Questions about the matrix below.
1) Read off the entry just right of the largest entry.
2) Read off the smallest entry in the first column.
3) Read off the entry directly below the largest entry.
4) Read off the entry directly above the largest entry.
5) Read off the smallest entry.
6) Read off the third entry from the end, reading row by row.
7) Read off the fifth-last entry, reading row by row.
8) Read off the second entry in reading order.
[[130 123 126 135 125 133 130 124 137 124 131 124 126 127 134 125]
 [152 114 137 146 143 124 134 136 102 136 128 119 137 131 130 139]
 [124 134 128 132 132 124 127 134 138 128 127 131 133 127 130 123]
 [129 136 127 115 137 122 124 132 126 130 136 126 131 130 119 123]
 [128 126 128 132 126 130 129 127 130 127 127 127 127 127 130 128]
 [135 116 125 128 136 133 128 120 124 128 129 132 125 119 128 129]
 [127 117 129 144 117 136 133 122 133 125 120 130 123 126 139 133]
 [129 118 125 142 121 137 133 121 142 122 129 123 123 126 139 125]
 [125 123 132 137 119 131 132 127 121 129 115 135 126 127 132 138]
 [116 147 131 130 121 119 126 142 141 129 126 124 134 139 128 123]
 [137 120 132 126 135 128 130 130 118 133 129 128 119 131 120 134]
 [145 115 135 127 140 127 132 132 110 134 127 127 118 134 116 137]
 [117 144 130 133 128 120 126 141 145 129 127 129 136 132 130 120]
 [141 108 126 121 127 139 131 112 108 127 129 127 118 122 125 138]
 [136 118 136 136 134 126 132 135 120 138 140 132 121 114 135 131]]
1) 114
2) 116
3) 124
4) 130
5) 102
6) 114
7) 132
8) 123

B = [104 152 101 139 121 141 104 104 139 156 100 124 157]
The median of all entries -> 124
Read off the entry just left of 141.
A: 121
The entry just right of 121: 141
Read off the entry just left of 152.
A: 104

m =
[[113 107 120 136 141 133 131 119 118 114]
 [122 143 122 108 128 141 117 112 141 146]
 [144 143 124 116 138 156 126 107 122 147]
 [113 137 133 112 123 141 121 113 139 141]]
The 2nd entry, reading row by row is 107
The entry in the bottom-right corner is 141
The first entry in the row that holds the largest entry: 144
Find the top-left entry.
Answer: 113
Find the entry directly above the largest entry.
Answer: 141
The entry directly below the largest entry -> 141
Find the entry just left of the largest entry.
Answer: 138
The entry directly above 117 -> 131
The top entry of the column that holds the largest entry -> 133
The entry in the bottom-left corner -> 113
The 3rd entry, reading row by row -> 120
Find the maximum.
Answer: 156
The second-last entry, reading row by row -> 139
Find the entry directly above 138.
Answer: 128

W =
[[128 128 125 130 126 130 125 132 130 132 133 130 127 125 129]
 [128 131 126 131 125 135 124 128 128 134 135 127 126 127 130]
 [130 131 126 129 125 137 123 129 130 131 131 129 125 124 131]
 [137 129 125 127 131 135 131 134 128 134 131 122 126 124 130]
 [122 141 135 132 124 117 118 123 131 125 128 127 140 127 137]
 [124 126 133 128 130 122 134 116 118 146 116 133 119 125 126]
 [131 132 127 129 123 147 119 129 137 142 132 120 120 125 136]
 [127 136 127 129 132 126 123 132 137 119 135 130 133 142 137]
 [129 132 128 126 132 127 129 122 128 132 129 130 125 133 132]
 [133 125 126 126 136 132 125 128 117 126 124 128 127 138 131]
 [131 134 127 128 124 152 117 130 137 144 132 119 122 127 137]]
The second entry on the diagonal from the top-right corner -> 127
Report the largest entry in the first row.
Answer: 133
The bottom-left entry -> 131
The last entry, reading row by row: 137
Report the entry directly above the centre entry.
Answer: 123
Report the first entry on the main diagonal.
Answer: 128
The top entry of the column that holds the largest entry -> 130
Report the smallest entry in the last column.
Answer: 126
Report the entry just right of the largest entry.
Answer: 117
The first entry on the diagonal from the top-right corner: 129
Report the 3rd entry on the main diagonal.
Answer: 126
Report the third largest entry.
Answer: 146
Report the centre entry.
Answer: 116
The 3rd entry on the diagonal from the top-right corner: 125
Report the second largest entry.
Answer: 147
Report the largest entry in the last row.
Answer: 152
The second entry from the end, reading row by row: 127
Report the third entry, reading row by row.
Answer: 125
The 5th entry from the end, reading row by row is 132
The entry just left of the largest entry -> 124
The entry just right of the centre entry -> 118

x = ((119, 130, 141, 136, 124, 127, 129, 122, 128, 125, 128, 118, 124), (107, 121, 137, 139, 127, 127, 131, 129, 136, 135, 129, 126, 125), (124, 135, 134, 125, 131, 115, 134, 127, 126, 131, 127, 137, 132), (118, 135, 132, 119, 135, 117, 135, 123, 124, 125, 123, 144, 135), (119, 119, 141, 145, 125, 110, 132, 123, 130, 135, 115, 115, 131), (110, 125, 137, 129, 133, 117, 132, 114, 123, 118, 111, 128, 135))
What is the smallest entry?
Answer: 107
What is the entry just left of the largest entry?
Answer: 141
The entry just right of the largest entry is 125

data =
124  133  124  134  129  130  119  120  125  133  123  119  127  133  131
109  140  131  144  122  145   99  114  111  144  123  109  115  146  132
111  138  131  142  123  143  103  116  113  142  124  111  117  143  131
127  126  124  126  127  125  127  125  128  126  125  125  127  125  127
132  130  123  128  132  123  126  118  131  129  117  119  133  123  132
The 2nd entry on the main diagonal -> 140
The top entry of the column that holds the smallest entry -> 119
The entry directly above the centre entry is 114
The largest entry -> 146
The entry in the bottom-left corner is 132
Find the largest entry in the last row.
A: 133
Find the top-left entry.
A: 124
The first entry of the smallest entry's row is 109
The 3rd entry in reading order: 124
The smallest entry in the last column -> 127
Find the entry just left of 122.
A: 144
Find the top entry of the column that holds the largest entry.
A: 133
Find the last entry, reading row by row.
A: 132
The entry directly below the centre entry -> 125
Find the entry just left of the largest entry.
A: 115
Find the fourth entry in reading order.
A: 134
The entry in the top-right corner: 131
Find the entry directly below 99.
A: 103
The fifth entry from the end, reading row by row: 117
Find the entry directly below 115.
A: 117
The entry just left of the smallest entry -> 145
Find the bottom entry of the column that holds the smallest entry.
A: 126

Read these off the array that follows. Counting starts at 1.
1) Find the top-right entry.
2) Find the entry at row 3, column 1.
3) Find the bottom-left entry.
4) Find the entry at row 1, column 3.
5) Find the entry in row 2 and column 1.
6) Find the entry directly below 145.
array([[111, 150, 127, 150, 153, 120, 127, 119],
       [120, 118, 128, 118, 117, 145, 128, 146],
       [115, 150, 127, 150, 153, 114, 127, 113],
       [120, 115, 127, 115, 113, 147, 128, 148],
       [119, 115, 127, 116, 114, 147, 128, 148],
       [126, 108, 126, 109, 106, 146, 128, 147],
       [143, 111, 126, 111, 109, 121, 127, 121],
       [138, 127, 126, 127, 127, 108, 127, 107],
       [111, 150, 127, 150, 152, 121, 127, 120],
       [120, 148, 126, 147, 150, 109, 127, 108],
       [116, 151, 127, 151, 153, 113, 127, 112]])
1) 119
2) 115
3) 116
4) 127
5) 120
6) 114

Read these off the table that follows.
1) Give the entry just right of the smallest entry.
2) Give the fourth entry from the end, reading row by row.
3) Give the first entry on the main diagonal.
4) Give the fifth entry in reading order.
5) Give the smallest entry in the last column.
6) Give the fifth entry from the end, reading row by row.
7) Give the top-right entry.
8) Give the top entry of the column that holds the smallest entry.
[[108 113 143 115 150 128 114 139]
 [153 134 136  99 110 115 128 149]
 [147 110 102 149 117 124 142 109]
 [121 118 105 116 117 152 115 125]
 [157 120 138 127 131  98 106 106]
 [147 117 127 118 145 110 157 150]
 [114 123 123 146 116 119 152 111]
 [117 136 125 140 120 115 116 139]
 [120 138 119 114 140 116 137 115]
 [144 126 104 142 148 149 114 146]
 [149 103 152 150 128 142 119 143]
 [113 108 146 123 110 129 145 122]
 [120 150 119 125 113 157 151 147]
 [142 151 145 142 150 151 136 120]]
1) 106
2) 150
3) 108
4) 150
5) 106
6) 142
7) 139
8) 128
